A single turn carries every row of the set below to another of its rows. Some are shown first; where does it send the rows asked next?
q_407: [ 4.54 -0.77 -0.29 -1.33  2.20 -2.28  1.96 -3.14 -3.82 -1.45 -1.76  0.11
  0.38 -1.29 -1.05  1.33  1.16 -2.60 -0.56  2.04 -1.56  2.95  3.30 -3.12
 -1.42 -0.28  0.22  4.07 -2.84 -1.47]
q_932: [-0.80 -0.03 -0.34 -3.53  1.07 -2.16 -0.41 -2.74 -2.19  1.45  1.54 -1.11
  2.69  4.69 -1.15  2.39 -1.76 -1.42 -1.87 -1.00 -0.55  2.71 -0.78 -0.10
 -1.31  0.58 -2.38  1.08  1.12 -2.02]
q_809: [ 2.42  0.62  0.29 -2.60  2.51 -0.85  1.36 -0.92 -4.33 -2.33 -0.52 -4.36
  2.94 -1.27 -3.83  2.37  1.38 -1.80 -2.26  2.53 -1.46  2.12  1.14 -3.26
 -1.77 -1.57 -1.08  3.96 -1.41 -1.35]
q_938: [-1.74  1.03  0.59 -3.00  1.89 -1.99  1.80 -2.86 -3.03  0.63  0.68  0.72
  0.13  5.02 -2.10  1.81 -2.43 -1.85 -0.75 -0.47 -0.76  1.59  2.70  0.05
 -2.21 -0.45 -0.83  0.50  0.77 -2.47]
q_986: [ 4.24 -0.73 -0.15 -1.22  1.48 -2.40  1.36 -3.90 -4.08 -1.01 -1.76 -0.79
  1.30 -2.04 -1.35  1.13  1.71 -1.84 -0.52  0.95 -1.20  3.92  2.72 -3.42
 -0.72  0.49 -0.33  4.15 -2.89 -1.09]
q_514: [-1.39  0.19 -0.63 -2.60  0.94 -1.85 -1.56 -1.10 -0.98 -4.06 -1.29 -1.73
  4.42  0.69 -0.54 -0.09 -0.09 -0.82  1.28  2.48 -0.58  1.06  0.79 -2.03
 -1.72 -0.96  2.06  2.93 -0.44 -0.05]
q_813: [-1.42  1.69 -0.81 -1.88  1.43 -3.00 -1.17 -2.50 -1.77 -3.55 -1.80 -2.30
  3.23  0.92 -0.45 -0.42  0.61 -0.67  2.15  1.89 -1.31  3.16  1.46 -1.88
 -0.22 -1.14  0.97  2.76  1.12  0.77]
q_378: [-0.18  0.41  0.13 -1.12  2.04 -3.09 -0.43 -1.55 -2.25 -3.72 -2.25 -0.47
  1.57  2.77 -0.29 -0.39  1.87 -1.40  2.25  1.54 -2.05  1.73  1.15 -1.17
  0.49 -1.30  0.85  4.04  1.68  0.68]
q_842: [ 3.13 -0.82  0.41 -1.37  1.94 -1.92  2.65 -4.60 -3.06  0.55 -0.64  1.66
 -0.07  0.41 -0.12  0.05 -2.20 -2.71 -0.48  1.66 -0.45  2.28  3.49 -1.84
 -1.76 -0.78  0.82  2.20 -2.56 -1.99]
q_715: [-2.02  0.31  0.90 -3.60  0.98 -2.16  0.80 -3.78 -3.61  1.44  0.62 -0.24
  1.79  4.69 -2.59  1.29 -1.57 -1.70 -0.89 -2.07 -0.49  2.26  0.98 -0.47
 -0.96  1.20 -1.07  1.05  0.77 -2.16]
q_668: [-3.27  1.62  1.11 -3.25  1.42 -2.37  0.51 -3.34 -3.33  0.99  0.24 -1.31
  1.80  4.01 -1.97  1.23 -1.39 -1.73 -0.87 -1.69 -0.97  1.15  1.33 -0.60
 -1.19  0.98 -1.65  1.05  1.55 -2.47]
q_2: [ 2.66 -1.57  0.93 -1.34  0.54 -2.33  1.83 -5.13 -4.16  1.35 -1.08  1.11
  1.45 -0.02 -0.50 -0.08 -0.86 -1.79 -0.45 -0.95 -0.31  3.15  2.05 -2.17
 -0.14  0.80 -0.18  3.20 -1.98 -1.50]
q_235: [ 2.11  1.27  0.55 -1.61  1.80 -1.30  1.85 -1.31 -5.06 -2.20 -1.28 -3.68
  2.18 -1.52 -3.84  2.48  2.11 -0.54 -1.56  1.17 -2.19  3.15  2.08 -3.36
 -0.93 -1.25 -2.13  3.97 -0.16 -1.18]
q_20: [ 4.96 -1.16 -0.77 -1.40  2.47 -2.36  1.02 -2.76 -2.48 -1.45 -0.94 -0.62
  1.28 -1.47 -0.75  2.03  0.88 -2.63 -1.27  2.95 -1.13  2.80  2.23 -3.00
 -2.07 -0.48 -0.14  4.01 -3.32 -1.22]
q_259: [ 0.30  0.95 -1.25 -0.86  2.37 -1.53 -2.06 -0.21 -0.71 -3.25  1.03 -2.86
  2.23  0.27 -3.42  0.28  1.95 -1.36 -3.25  0.57 -0.39  1.35  2.89 -2.41
  1.18  0.12  2.20  2.03  0.58 -0.27]
q_518: [ 0.72  0.94 -2.89 -3.75  1.75 -2.26  1.76  0.91 -0.62  1.82  2.61  0.02
  1.53  1.81 -1.58  2.01  0.82  0.53 -0.15  0.34  0.43  1.23  2.82 -2.72
 -0.95  1.01 -1.87  1.18  1.75  0.55]
q_165: [-0.68  0.46 -0.69 -3.00  2.06 -1.94  0.58 -1.98 -1.46  0.58  1.71 -0.04
  0.99  5.29 -0.73  2.96 -2.62 -1.52 -1.94  0.61 -0.67  1.94  0.89  0.42
 -2.37 -1.15 -2.35  0.56  1.07 -2.25]
q_996: [ 0.74  0.36 -2.90 -4.70  1.44 -1.76  1.54  0.16 -2.32  2.20  2.22  0.45
  1.52  2.28 -1.62  1.10  1.76 -0.76 -0.16 -0.30 -0.10  1.06  1.77 -2.96
  0.52  2.03 -1.10  1.66  2.02  0.47]
q_15: [ 3.07  0.18 -0.15 -2.90  2.26  0.22  1.75 -0.40 -5.31 -2.65 -0.64 -2.43
  1.73 -0.44 -2.82  2.42  1.80 -2.80 -2.73  2.71 -2.54  1.15  1.31 -2.97
 -1.40 -1.72 -0.37  3.93 -0.95 -2.09]
q_375: [ 4.29 -1.07 -0.54 -0.89  2.30 -2.78  1.32 -3.90 -0.96  0.77  0.62  0.04
  1.08  0.42  0.74  1.64 -2.51 -2.33 -1.44  2.55 -0.01  3.02  1.55 -1.51
 -1.93 -1.64 -1.09  2.35 -2.28 -1.34]
q_296: [ 3.97 -1.82  0.06 -0.96  0.81 -3.08  0.34 -4.50 -1.97  1.60  0.15 -0.51
  2.55 -0.01  0.18  1.21 -1.11 -1.47 -1.24  0.28  0.04  3.87  0.15 -2.00
 -0.26  0.39 -1.76  3.46 -1.81 -0.86]
q_714: [ 0.15  0.37 -1.76 -4.98  2.37 -1.74  2.25 -0.23 -2.46  2.14  2.15  0.39
  1.00  2.70 -3.05  0.40  1.41 -1.82  0.14  0.31  0.60 -0.15  2.45 -3.10
 -0.23  1.84  0.49  1.65  0.91  0.30]
q_209: [ 4.69 -1.03 -0.51 -1.38  1.60 -2.64  0.63 -3.25 -2.63 -0.87 -1.11 -1.56
  2.31 -2.04 -1.18  1.70  1.29 -1.85 -1.01  1.72 -0.81  3.80  1.66 -3.37
 -1.36  0.20 -0.82  4.21 -3.28 -0.92]
q_16: [-2.64  2.11  0.50 -2.80  2.18 -1.97  1.13 -2.51 -2.88  0.13  0.47 -0.04
  0.26  4.77 -1.09  1.69 -1.69 -1.89 -1.17 -0.36 -1.84  0.44  2.43 -0.11
 -1.85 -0.30 -1.76  0.68  2.01 -2.84]
q_379: [ 2.75  0.59  0.17 -2.05  1.69 -0.38  2.30 -0.62 -6.13 -2.52 -1.51 -1.77
  1.06 -0.65 -2.58  2.39  2.50 -1.42 -1.90  1.44 -3.23  2.24  2.31 -2.89
 -0.58 -1.39 -1.30  4.19  0.25 -2.06]
q_603: [ 0.05  1.17 -0.71 -0.33  2.20 -1.95 -1.54 -0.64 -1.32 -2.94  0.33 -2.63
  1.50  0.52 -3.54  0.07  2.34 -0.78 -2.78 -0.20 -0.61  1.66  3.47 -2.32
  1.82  0.26  1.69  2.31  1.24 -0.14]
q_673: [-2.30  0.84  0.18 -3.51  1.59 -2.00 -0.64 -2.57 -1.93  0.80  1.24 -1.85
  2.97  4.21 -1.00  2.02 -1.51 -2.12 -1.98 -0.85 -0.72  0.79 -0.79 -0.49
 -1.37  0.83 -2.35  1.42  1.14 -2.43]
q_682: [-0.24 -0.84  0.40 -1.87  1.78 -1.94 -0.94 -0.37 -1.67 -3.88 -1.71  0.28
  2.71  2.59 -0.31  0.00  1.28 -1.44  1.24  2.07 -1.40 -0.23  0.54 -1.26
 -0.99 -1.34  1.93  4.21 -0.06 -0.37]
q_601: [ 0.58  0.49 -1.44 -0.89  2.39 -1.05 -1.66  0.50 -0.80 -3.52  0.67 -1.64
  1.36  0.93 -2.68  0.50  2.03 -1.53 -3.66  0.64 -0.96  0.47  3.54 -2.07
  1.06 -0.36  2.42  2.30  0.55 -0.80]
q_900: [ 0.22  1.16 -1.86 -4.14  2.59 -2.43  2.48  0.49 -1.04  1.83  2.41 -0.19
  0.97  2.25 -3.08  1.19  0.39 -0.70  0.30  0.87  1.11 -0.03  3.47 -3.02
 -1.57  0.83 -0.37  1.25  0.72  0.38]
q_655: [ 0.36  0.79 -0.71 -0.15  2.23 -1.51 -1.27  0.22 -1.72 -3.42  0.11 -1.13
  0.60  1.12 -3.18  0.19  2.56 -1.07 -2.87 -0.09 -1.24  0.85  4.01 -1.97
  1.94 -0.28  2.15  2.38  1.19 -0.59]
q_723: [-1.48  1.09 -0.29 -3.12  2.22 -1.90 -0.03 -1.57 -1.67  0.17  1.45 -0.58
  1.14  5.02 -0.17  2.58 -1.67 -2.21 -2.12  0.42 -1.67  0.28  0.40  0.20
 -2.05 -0.40 -2.22  1.27  1.51 -2.58]

q_986 moves to q_407
q_16 moves to q_723
q_378 moves to q_682
Where do these go?
q_2 moves to q_842
q_714 moves to q_900
q_379 moves to q_15
q_601 moves to q_259
q_715 moves to q_938

A single turn carries every row of the set below to another of its rows. Some are shown first; where does it send the rows asked next?
q_968: [-1.24  0.85 -0.50  0.86 -1.98 -1.54 -2.23  0.51 -0.41 -0.75  1.59  2.15
  0.14]
q_182: [-1.31  2.56 -0.44 -1.20 -0.81 -0.29  0.36  2.85  2.19  0.73 -3.70  1.85
 -1.29]
q_70: [-1.18  1.63 -2.89  3.18 -0.05 -1.03 -1.07  2.00  1.26 -2.27 -1.01 -0.39
  2.82]
q_577: [ 0.24  2.46  1.37 -1.37 -1.67  2.73 -2.07  1.69  0.33 -1.81 -0.92  0.10
 -2.25]
q_279: [-0.61  0.67  0.20 -1.09 -1.49  1.28 -1.37 -0.51 -0.09  1.44  0.37 -2.02
  0.12]
q_126: [-0.69  0.34 -0.73  0.19 -0.33  2.84 -2.78  1.92  1.13 -1.75 -0.56 -1.09
  3.53]
q_49: [-3.43  0.78 -1.17 -0.16 -1.20  1.71 -2.47  4.11  1.17 -1.74 -0.52  1.67
 -1.11]
q_396: [-1.49  1.17 -0.37  2.48 -0.82  0.45 -0.46  1.03  0.07  2.08 -4.18 -1.15
 -0.15]
q_720: [-1.65  0.95 -3.87  0.46 -0.27  0.83  0.88  2.55  2.18  0.04 -0.77  1.06
  2.17]
q_585: [-1.63  1.78 -4.06  2.41 -0.84 -0.26 -0.79  2.04 -0.35 -1.77 -1.38 -0.44
  2.15]
q_73: [ 0.00  3.54 -0.43  0.36 -1.10 -1.41 -0.48  1.33 -0.70 -1.68  0.73  0.52
 -2.45]
q_366: [-0.48  0.64 -2.72  0.83 -1.67  4.43 -1.35  1.77  1.57 -2.22 -0.66 -0.23
  0.75]
q_381: [-1.07 -0.04 -1.67 -0.56 -1.12  2.85 -1.87  1.92  1.05 -0.49 -2.11 -0.38
  3.50]
q_621: [-1.59  0.38  1.20  2.23 -0.30 -0.60 -2.47  2.16 -1.47 -0.84  0.48  1.68
  0.65]
q_961: [ 0.50  0.24 -0.14  3.50  0.17  2.32 -1.32  1.67  1.59 -1.12 -1.94  0.44
  3.07]
q_343: [ 0.04  0.76 -1.00  1.43 -0.34  1.49 -2.71  1.17  1.90 -2.69  0.23 -1.05
  3.42]
q_501: [-0.05  3.06 -1.57 -0.52 -2.33 -1.61  0.09  0.52  1.74 -0.25 -1.74  1.67
 -2.16]
q_474: [-2.10  0.88 -3.54  0.23 -0.39  3.27 -0.05  3.34  1.02 -1.17 -0.71  0.12
  1.06]
q_719: [-0.77  3.28 -0.27 -1.53 -0.86  0.90 -0.24  2.56  0.62 -0.62 -2.32 -1.30
 -3.02]
q_552: [ 0.65  1.19 -2.21  2.35 -0.68  0.06 -0.18  0.49 -0.35 -1.16  1.52  0.28
  2.09]
q_185: [ 0.57  2.44  2.70  1.39  0.85 -1.06 -1.05  2.01  2.79 -0.54 -2.33  1.21
  0.01]
q_530: [ 0.84  3.35  2.14  0.21  0.43 -0.71 -0.82  1.58  0.17 -0.90 -0.71 -1.48
 -1.67]
q_431: [-1.59  2.32  0.69 -1.54 -0.04  2.21 -0.77  4.18  0.08 -0.38 -2.44  0.59
 -1.72]
q_657: [ 1.04  3.46  0.88 -0.13 -0.54 -1.93 -0.35  0.54  1.13 -0.68 -0.62 -1.08
 -1.91]
q_315: [-1.49  2.54 -1.82  2.97 -1.14  0.57 -1.37  1.04  1.90 -2.14 -0.86 -2.68
 -2.42]
q_87: [-1.15  0.42 -3.36 -0.23 -2.32  1.94 -1.46  1.20  0.48 -0.33 -2.73  0.05
  2.77]
q_814: [ 0.69  2.83  2.79 -0.15  0.80  0.23 -0.88  2.06  1.17 -0.25 -2.55 -1.34
 -1.05]
q_775: [-0.76  0.08  0.62  2.28 -2.41  1.28 -3.47  1.28  2.41 -1.58 -2.60  2.12
 -0.12]
q_525: [-0.97  3.70 -0.35 -1.13  0.11 -0.94  0.50  2.86  1.37  0.15 -2.63 -0.61
 -2.29]
q_108: [-1.57  0.79  0.17  0.66 -0.45  1.37 -0.56  1.24 -1.70  2.05 -1.70 -1.92
  0.15]
q_632: [ 0.80  2.67  2.07 -0.59 -0.77  0.85 -1.23  1.25  2.37 -0.12 -3.60 -0.98
 -1.61]
q_405: [ 0.49  3.12  0.52 -1.44 -1.72  1.38 -1.06  1.21  1.36 -0.68 -2.92 -1.16
 -2.75]
q_954: [-1.42  1.10 -4.38  1.10 -2.29  0.95 -0.92  1.35 -0.52 -1.00 -1.94  0.03
  1.91]
q_796: [-0.96  1.79 -1.70  3.55 -2.14  0.33 -0.77  0.09  1.81 -0.03 -3.35 -1.42
 -1.66]
q_570: [-1.82  1.55  0.22  0.11  1.18  0.00 -0.75  1.80  4.66  0.33 -0.05 -1.96
  0.64]
q_56: [-1.96  0.62 -1.56 -0.13 -1.97 -1.94 -1.51  1.05  2.27 -0.03  0.31  3.01
  0.52]
q_33: [-0.14  1.41 -1.68  2.72 -0.24 -0.26 -1.92  1.11  2.57 -2.71 -0.24 -0.62
  3.27]
q_675: [-0.52  0.94  0.21 -1.08 -0.74  0.34 -0.95 -0.54  3.62  1.13  0.37 -1.55
  0.82]
q_561: [-0.39  3.22  1.73  1.34  1.40 -1.27 -0.59  3.32 -0.31 -1.14 -0.35  0.45
 -1.02]
q_82: [ 0.43  0.70 -0.43  3.43  0.63  1.16 -0.85  1.78 -0.62 -1.10  0.22 -0.04
  2.74]
q_953: [-1.23  0.02  1.77  2.92 -0.45  0.18 -2.95  2.35  0.83 -0.41 -2.22  2.13
  1.04]
q_505: [ 0.00  3.72 -0.14 -0.41 -0.32 -2.28  0.38  1.45  2.05  0.01 -2.05 -0.39
 -1.87]
q_594: [-3.57  0.69 -1.58 -0.27 -0.74 -0.37 -1.48  3.53  2.44 -0.29 -0.86  2.56
  0.16]
q_846: [ 1.61  2.15  2.18 -0.14 -1.74  0.85 -2.16  0.22  3.00 -1.34 -1.77  0.79
 -1.07]
q_881: [-1.89  0.51 -0.69  0.98 -2.75  2.31 -3.63  1.98  1.43 -2.61 -0.89  1.40
 -1.54]
q_976: [-2.53  2.26 -0.66  1.79  1.19  0.70 -1.06  2.86  2.86 -1.57  0.21 -2.71
 -1.09]
q_47: [ 0.63  0.20 -1.36  2.22 -1.58  3.77 -1.66  1.09  2.50 -1.74 -2.00  0.25
  1.88]
q_602: [-0.13  1.09 -3.67  1.15 -1.20 -0.41  0.70  0.58  1.61 -0.17  0.51  1.03
  2.23]

q_381 moves to q_126
q_720 moves to q_474
Where do these go?
q_505 moves to q_525
q_49 moves to q_881
q_561 moves to q_73
q_570 moves to q_976

